Here are some points, each followed by its number:
{ 0.1,  0.0, -0.9, -0.4, -0.9,  0.0,  0.5,  0.1} 0
{-0.8, -0.2,  0.7, -0.9,  0.2,  0.4,  0.1,  0.6} 1
{ 0.5, -1.1,  1.8, -1.7, -0.1,  1.6,  1.5,  1.1} 2
{ 3.3,  0.8, -2.0,  1.7, -1.3, -0.4,  0.7, -1.1} 3
{-1.8, -0.3,  0.3, -1.2, -0.1, -0.2,  0.0,  0.5} 4
{ 0.1,  0.1, -1.2, -0.1, -0.7, -0.3,  0.1,  0.0} 5
{ 0.9,  0.4, -0.4,  1.3,  0.4, -0.4, -0.7, -0.8} 6
{ 0.6, -0.9,  0.1, -1.4, -1.3,  1.2,  1.5,  1.0} 7
{-0.3,  0.2, -0.8,  0.3, -0.1, -0.5, -0.3, -0.3} 8
{-1.3, -0.4, -0.9, -1.9, -1.5, -0.1,  1.4,  0.8} 9
{-1.1,  0.7,  0.2,  1.2,  1.5, -1.3, -2.1, -1.1} 10
{ 1.2,  0.7, -2.2,  0.7, -1.3, -0.6,  0.6, -0.7} 11
{ 0.1, -0.9, -0.2, -2.4, -1.9,  1.6,  2.7,  1.3} 12
{-1.0, -0.7,  1.5, -0.3,  0.6,  0.3, -0.3,  0.2} 13
New points follow, each followed by the numbers of its three nearest points above, looking only along the 3 directions in which the numbered points spread most, nearest first.
{ 0.1,  1.2, -4.0,  0.0, -2.5, -1.3,  0.6, -0.6} 11 5 0
{-1.1,  0.8, -0.2,  1.5,  1.4, -1.7, -1.8, -1.0} 10 6 8
{ 2.4,  1.0, -0.8,  2.4,  0.6, -0.9, -1.3, -1.7} 6 3 11
{ 1.6,  0.6, -1.9,  0.6, -1.5, -0.3,  1.0, -0.3} 11 5 3
{-2.0,  0.0,  0.3, -0.9,  0.1, -0.5, -0.4,  0.5} 4 1 13
{-1.9, -0.2, -0.2, -0.7,  0.1, -0.5, -0.3,  0.5} 4 1 8
{ 1.0,  1.0, -0.7,  2.0,  0.9, -1.3, -1.4, -1.3} 6 10 8
{ 1.0,  0.7, -0.9,  1.4,  0.4, -0.6, -0.9, -1.1} 6 8 5
{-0.7, -0.3,  1.5,  0.0,  1.1,  0.3, -0.5,  0.2} 13 1 4
{-2.9, -2.0,  3.4, -3.2,  0.5,  2.1,  1.1,  2.5} 2 1 13
{-0.8,  0.8, -0.2,  1.4,  1.5, -1.5, -2.2, -1.1} 10 6 8
{-0.4, -0.4,  1.0, -1.1,  0.0,  0.7,  0.2,  0.8} 1 13 4
